In the rows, 128 means zero.
One turn or mirror swaps these rows in pairs. Which row does each one swap with?
Z872: [129 147  87 108 145 139 123 138 120 135  70 127 123 162 172 108 156 133
 109]
Z454: [158 126 130 103 132 144 130 129 132 110 119 106 144 125 150 186 126 105
 113]
Z175: [111 168 113 111 169 125 124 134 142  95 136 128 147 180 184 120 126 144
 108]
Z267: [113 170 117 119 142 100 128 149 137 120  82 144 111 172 136 112 126 112
 123]
Z488: [129 141 133 114 134 119 131 118 155  83 162 115 169 132 146 151 154 172
 102]
Z378: [130 123 118 109 147 142 109 142 128 150  72 117 110 185 131 152 115 127
  93]
Z768: [153 141 130  92 114 140 121 125 114 143 131 106 138 196 158 148 170 142
  86]
Z309: [145 117 152 114 111 138 135 109 144 136 152 133 164 171 106 146 137 141
 158]
Z684: [ 73 144 140 115 139 121 123 145 148 105  77 132 128 183 136 101 157 121
 136]
Z311: [123 141 147 112 138 172 118 127 152 148 121 133 138 205 149 143 119 128
 150]
Z5: [143 111 147 112 166 156 135 133 128  93 120 122 134 109 169 137 134 162
  90]
Z131: [130 121 117 112 137  84 141 127 114 101 129 139 145 146 122  77 130 137
 130]
Z884: [116 111 125 128 106 149 120 124 165 124 106 121 140 136  99 154 154 188
 134]
Z254: [138 113 166 119 114 134 122 132 130 118 132 123 142  94 119 143 138 168
 146]
Z635: [118 128  78 108 139 144 126 127 105 147 103 131 133 181 149 116 106 133
 137]
Z406: [114 146 140 114 159 145 113 150 111 134 101 137 113 155 171 107 102 132
 150]
Z688: [143 135 132 108  94 128 128 130 141 120 112 109 137 106 124 176 147 131
  96]
Z172: [119 106 130  90  92 139 133 118 111 117 120  97 166 121 140 154 159 113
 109]
Z742: [ 72 101 127  97 111 152 109 123 130 126 126 103 136 121 169 136 117 132
 127]
Z194: [116 131 135 102 112 179 106 139 143  81 121 111 131 160 182 160 148 123
 102]
Z114: [138 149 145 113 122 108 124 131 140 124 123 128 131 208 121 120 186 164
 108]
Z390: [ 62 107 134 115 122 108 117 127 143 110 123 129 134 138 133  97 126 143
 153]
Z498: [ 89  96 173 118 106 124 116 146 155 118 101 117 129 188 144 141 153 177
 125]
Z200: [132 122 143 122 185 118 144 137 127  85 114 146 128 135 150  94 131 158
 114]
Z416: [117 136 148 119 135 107 128 135 144 108 146 139 134 190 127  87 144 178
 151]
Z800: [144 122 112 119 110 119 132 123 142 116  93 122 146 116 118 129 190 168
 112]
Z30: [117  86 133  94 104 110 132 131  90 135 126 113 147 188 165 128 121 135
 121]
Z506: [113 128 144 109 129 178 106 142 161 114  98 102 122 129 173 152 140 154
  89]
Z811: [136 123 139  92 114 175 115 129 126 132 152  97 140 159 182 150 130 160
 108]
Z13: [127 151 141 130 164 101 132 145 161  92  95 144 124 168 118 130 134 120
 148]
Z379: [120 127 128 115 118  99 132 131 128  62 140 146 145 172 125 100 154 126
 141]
Z634: [147 102 131 118 120 101 125 127 133 131  99 123 134 152  75 146 139 151
 107]

Z688 is swapped with Z267
Z131 is swapped with Z506
Z406 is swapped with Z254
Z175 is swapped with Z488
Z13 is swapped with Z454

One turn or mirror swaps these rows in pairs. Which row does each one swap with?
Z963: [106 116 136 133 109 108 166 115 129 105 140 138 132 136 128 116 143 142
 175 110 147 124  79 111  92 132 114 126 107 130  98 134 103  96]
Z438: [ 90 113 116 150 113 110 130 107  93 137 114 107 115 118 105 117 135 143
 178 126 144 158 103 122  87  99 138 153 101 135 137 161 110  95]
Z324: [121 120 164 140 113 136 172 108  99 150 121 119 159 130 104 100 150 121
 125 147 151 149 153  87 127 115 130 124  85 147 148 129 139 136]
Z52: [105 117 129 152 106 106 168  96 105 130 121 126 135 130 121 112 151 136
 176 116 150 133 103 111  89 133 120 140  89 138 105 141 108 104]
Z409: [105 118 143 140 131 100 166 102 128 110 127 130 140 142 118 124 139 120
 174 118 133 113  73 119 104 143  97 115 108 133 105 149 107 113]
Z607: [111 124 124 146 111 121 155 100  97 128 105 122 153 113 129 110 138 137
 176 132 142 160 132 125  76 119 142 150  85 153 123 156 133 130]
Z675: [130 129 139 118 135 124 131 146 165  91 164 150 110 134 133 131 114 143
 120 121 121 101  81 129 147 137  97 111 150 115 109 124 128  88]
Z576: [103 115 104 150 130 108 116 118  91 128 119 112 101 105 104 113 118 132
 191 133 138 147  97 137  91  98 142 151 119 127 143 173 118  98]
Z580: [115 116 116 142 110 125 156 106  95 132 102 125 141 115 128 117 144 142
 170 127 140 168 136 115  80 117 137 158  80 144 124 169 130 124]
Z281: [162 122 116 144 148 178 117 133 132 112 124 148  79 136 131 130 114 123
 115 116 117 107 136 139 163 105 146 120 150  81 137 130 159 110]
Z283: [130 126 152 121 132 145 124 147 146 132 142 135 126 124 120 121 107 135
  77 148 115 122 147 135 195 111 106 106 145 121 155 135 164 125]
Z956: [134 107 112 162 120 160 156  98  89 129  97 135 103 137 125 113 147 122
 176 103 146 131 134 120 102  99 163 138 103 100 124 141 131 119]
Z365: [127 130 147 127 153 114 136 130 161  97 148 140 120 141 122 136 114 121
 127 129 110  95  74 135 151 147  83 102 145 120 115 139 128 107]
Z190: [143 133 167 125 136 151 140 136 133 137 143 129 139 129 108 114 124 122
  75 158 126 130 155 102 178 119 116 110 124 133 158 119 162 129]
Z260: [151 133 125 120 149 132 105 154 144  99 139 138 114 101 144 133  92 140
  95 155 105 134 152 139 159 119 113 142 139 124 151 160 178 122]
Z466: [143 121 159 125 138 142 131 142 124 149 158 135 139 131  95 116 115 127
  77 142 120 126 152 124 168 105 109  87 137 111 160 133 156 132]
Z74: [101 108 151 144 103 131 162  97  86 168 119 123 161 134 108 108 151 125
 148 136 144 141 133 103 104 113 124 128  87 143 128 145 124 134]
Z162: [164 126 108 148 136 172 108 134 140 121 106 150  97 141 135 110 117 114
  97 123 131 107 140 124 170 104 157 116 139  99 132 135 150 135]
Z246: [153 136 123 119 149 149 102 154 153 110 140 143 107 113 134 140  99 144
  85 147  99 135 139 142 167 125 113 134 145 120 140 152 168 113]
Z302: [140 112 105 162 111 157 141 103 104 135  83 139 118 142 131  96 146 113
 149 112 157 128 138 107 117 100 173 131  98 114 121 145 127 142]
Z97: [142 137 136 129 144 130 115 144 162 109 158 142 102 128 128 134 108 138
  94 135 110 100 106 137 173 141  96 116 153 114 122 125 144  93]
Z628: [125 132 122 130 147 131  81 151 145 117 148 123  85 117 111 137  96 145
 104 143 108 128 106 147 162 107 117 132 159 114 152 146 144  85]
Z230: [117 108 155 141 111 126 167 109  85 164 133 123 161 132  91 100 145 126
 133 129 147 148 150 106 110 100 125 103  94 128 148 145 132 139]
Z98: [118 115 119 140 115 111 152 113  94 118 106 124 144 103 139 112 131 139
 167 139 140 163 149 115  85 112 134 163  82 145 135 175 146 132]
Z877: [ 96 107 146 142  96 122 173 102  94 153 107 119 158 126 114 101 148 133
 153 131 153 153 144 110 118 103 129 127  86 144 139 150 130 136]
Z67: [132 130 105 136 134 118  71 143 125 133 149 116  85 114 111 150  84 150
 136 135 118 131 102 150 140  97 128 128 157 118 156 155 135  99]
Z331: [128 129 108 135 155 124  82 149 128 114 143 124  80 104 108 128  89 133
 138 146 112 126 100 154 145 103 127 135 161 112 154 162 142  91]
Z179: [135 127 157 123 137 153 113 140 138 148 153 138 131 133 113 128 111 126
  73 153 109 112 137 127 181 120 102 107 145 121 143 129 158 124]
Z613: [102 115 149 149 119 105 165 108 131 119 135 136 130 129 123 110 144 117
 171  98 140 119  85 125 118 154 108 128  88 129 105 124 106 116]
Z90: [149 142 133 123 146 140 103 151 149  96 125 156 122 109 149 140  91 142
  96 173 110 148 152 154 149 127 128 127 118 131 130 163 162 121]
Z487: [125 127 153 136 142 119 133 138 166 106 158 145 110 129 127 123 117 118
 122 109 117 100  87 142 168 158  94 113 126 115 116 114 129 109]
Z848: [122 106 108 150 114 146 158  99  92 132  94 133 124 142 122 116 152 128
 177 117 156 151 131 113  89 106 161 138  95 124 120 146 135 132]
Z394: [110 118 102 149 114 104 101 117  93 146 128 107 104 115 108 138 109 149
 183 124 140 150 100 134  93  93 141 141 121 131 146 164 114 105]
Z949: [158 126 115 127 150 169 106 145 147 111 129 149  91 140 129 136 109 130
  98 136 118 119 134 140 170 113 138 115 156 100 137 130 170 122]
Z279: [121 127 128 140 117 122 142 116 108 113  97 143 146 110 143 123 124 141
 156 159 139 172 150 135  87 121 146 145  71 148 117 176 135 129]
Z702: [151 145 130 122 150 146 100 149 156 106 143 140 118 111 136 134  92 138
  91 150 101 126 135 152 163 127 118 125 151 128 141 139 171 118]

Z283 is swapped with Z877
Z956 is swapped with Z281
Z67 is swapped with Z394
Z279 is swapped with Z90
Z409 is swapped with Z365
Z97 is swapped with Z52
Z963 is swapped with Z675

One turn or mirror swaps these rows in pairs. Which row does each one swap with?
Z86: [117 130 131  47 132 113 148 129 106 150 149  94]
Z678: [137 115 115 115  63 167 167 126  88 141 152  70]
Z247: [145  97 118 103  78 177 155 132  95 133 148  48]
Z711: [132 140 134  91 126 105 118 125 134 152 156 114]
Z590: [107 128 162  95 152 150 124 106 126 117 124  78]
Z904: [145  99 126 136  88 180 135 128 129 153 156  69]
Z307: [122 125 128  76 133 141 162 104 137 108 131 124]
Z285: [130 142 125  57 115 100 139 131 101 134 145  97]
Z231: [106 134 144 117 120 181 150 131 133 136 100  73]
Z202: [130  97 139  82 135 137 119  94 103 105 165 102]
Z878: [120 147 149  58 108 126 117 132  99 166 130  91]
Z373: [137 118 142 119 132 133  95 145 118 117 154 104]
Z717: [122 128 104 110  81 173 167 148 120 147 114 108]
Z654: [134 105 149  93  86 184 122 124  91 158 140  50]
Z987: [136 123 127 140 102 162 118 168 125 134 133  98]
Z522: [130 101 121 106 108 189 174 107 135 110 130  96]
Z769: [130  92 122  91  94 187 164 133 103 152 147  51]
Z784: [130 135 131  73 105 103 143 108  87 129 167 102]

Z769 is swapped with Z86
Z654 is swapped with Z878
Z231 is swapped with Z590
Z307 is swapped with Z522

One turn or mirror swaps these rows in pairs. Which row does each one swap with?
Z185: [167 149 152 125 109 126 104 107 186 137 129 132 140 109 112]
Z821: [134 129 192 149 120 110  84 123 164 106 144 154 155 129 135]
Z241: [102 100 134 143  94 119 101 161 138  68 145 127 152  97 149]
Z533: [172 146 144 125  92 115 118 119 168 150 136 139 132 105 103]
Z469: [115 138 161 126 109 143  88  87 163 100  87 147 150 123 100]
Z19: [ 93 108 136 117  66 119 105 120 111  76  90 150 147 116 115]
Z96: [155 103 122 111  59 113 102 154 147 124 140 114 122 100 154]
Z776: [129 119 118 146  84  90 124 139 111 117 131 181 149 144 109]
Z809: [128 103 100 121  56 111 108 165 131 104 135 120 130 100 146]
Z56: [129  95 111 122  71 124  87 142 159 102 127 112 133  97 173]
Z609: [146 117 102 122  56 110 127 157 127 125 138 133 126  98 117]
Z140: [139 128 170 127 121 111 110 108 186 101 122 142 182 101 136]
Z386: [129 106 103 124  54 107 113 167 113 113 138 140 131 115 133]
Z917: [175 123 156 114  82 111  92 127 172 144 137 123 125 114 146]
Z66: [136 140 143 128 128 143  89  90 178 105 100 130 153 112 104]
Z24: [154 118 162 129  86 111  70 117 171 139 129 144 133 140 162]
Z473: [140 146 135 127 136 130  85  98 186  98 110 130 155 110 114]
Z428: [ 90 106 126 124  68 129  98 130 110  81  92 152 144 129 116]
Z109: [ 99 150  94 116 116 113  92 131 145  78 111 116 151 110 104]
Z404: [116 136 169 117 100 127  97  82 154  93  86 149 152 117 100]
Z502: [104 102 113 130  71 111  91 146  98  97 107 158 140 144 122]
Z857: [114 157 136 123 110  88  77 124 129 111 113 155 148 159 102]
Z922: [169 144 168 126 103 113  92 110 180 145 130 138 137 123 125]
Z68: [112  94 139 129  72  92 114 156 123  87 127 157 172 119 152]
Z501: [110 110 109 130  77  97  86 154 106  92 118 163 144 146 134]
Z460: [138 137 111 139 126 130 130 107 173  99 125 135 159  90  99]

Z109 is swapped with Z857
Z533 is swapped with Z609
Z56 is swapped with Z24
Z66 is swapped with Z502
Z809 is swapped with Z922
Z386 is swapped with Z185
Z917 is swapped with Z96

One turn or mirror swaps these rows in pairs. Which row does each one swap with?
Z151: [ 99  92 133 143 153 117 128  52  92 158 120 171 141 144 128 168]
Z691: [119 125 146 118 133 137 155 104 157  90  89 147  85  89 107 149]
Z507: [107  95 143  82 125 144 164  96 124 117 109 119 126 116 125 185]
Z661: [136 114 140 166 134 127 122  70 140 137 112 176  97 144 149 165]
Z39: [ 85 118 123  74 136 122 138 120 135  95 102 148 107 101 102 140]
Z138: [103  91 125 182 160 141 139  57 125 159 120 173 103 131 108 148]
Z535: [113 118 152 149 136 106 123  52 103 140 104 146 143 132 119 196]
Z577: [134 123 169 111 129 122 143  79 126 104  82 154 103  83 122 163]
Z583: [ 63 121 103 106 141 123 122 120 139 116 115 139 104 111  70 140]
Z562: [ 80  88 111 151 161 138 125  78 116 163 124 178  95 115  89 122]
Z289: [116 128 145 148 130 102 119  55 105 142 104 139 139 135 114 197]
Z446: [107 120 112 130 133 136 123 120 167 112 114 168  69 125 117 131]
Z306: [ 77  71 108 116 147 153 151  85 112 161 138 138 126 142 108 164]
Z421: [ 69 130  98 110 135 117 117 117 138 123 115 133 103 117  68 146]

Z421 is swapped with Z289
Z691 is swapped with Z138
Z577 is swapped with Z562

One turn or mirror swaps these rows in pairs. Which row does each one swap with?
Z759: [139 128 141 107 129 192 100  84 105 174 104 151 135]
Z271: [134 106 108 119 170 180  67 123  73 138 163 137 131]
Z918: [146 157  90 146 149 163 153 107 115 130 152 155 152]
Z660: [149 165 117 147 140 146 153 106 117 137 136 169 154]
Z621: [137 117 191 122 148 152 116 123 112 152 164 177 131]
Z980: [140 156 107 136 148 156 157  89 133 122 142 148 151]
Z517: [133 107 160 122 122 196  84  83 102 158 122 137 139]
Z352: [148 165 106 156 154 154 149 103 115 119 146 148 149]
Z269: [137  77 117 114 160 170  78 111  83 143 159 120 132]
Z701: [132 142  79 146 154 144 129 108 116 116 142 146 147]
Z520: [158 135 176 112 171 145 140 114 116 148 158 180 137]
Z565: [137  97  90 123 168 182  90 117  82 140 170 126 136]
Z550: [150 115 187 134 167 150 124 118 118 132 178 164 140]
Z139: [125 116  80 124 166 152  89 123  92 128 157 126 136]
Z193: [143 103  94 111 165 171  77 106  84 140 164 124 126]
Z637: [136 124 167 108 136 190  85  89 111 176 124 164 141]
Z257: [130 108 166 115 127 183 116  89 117 168 108 158 131]
Z761: [143 121 193 124 170 162 125 104 131 149 155 164 145]

Z918 is swapped with Z565
Z621 is swapped with Z257
Z761 is swapped with Z637
Z139 is swapped with Z701

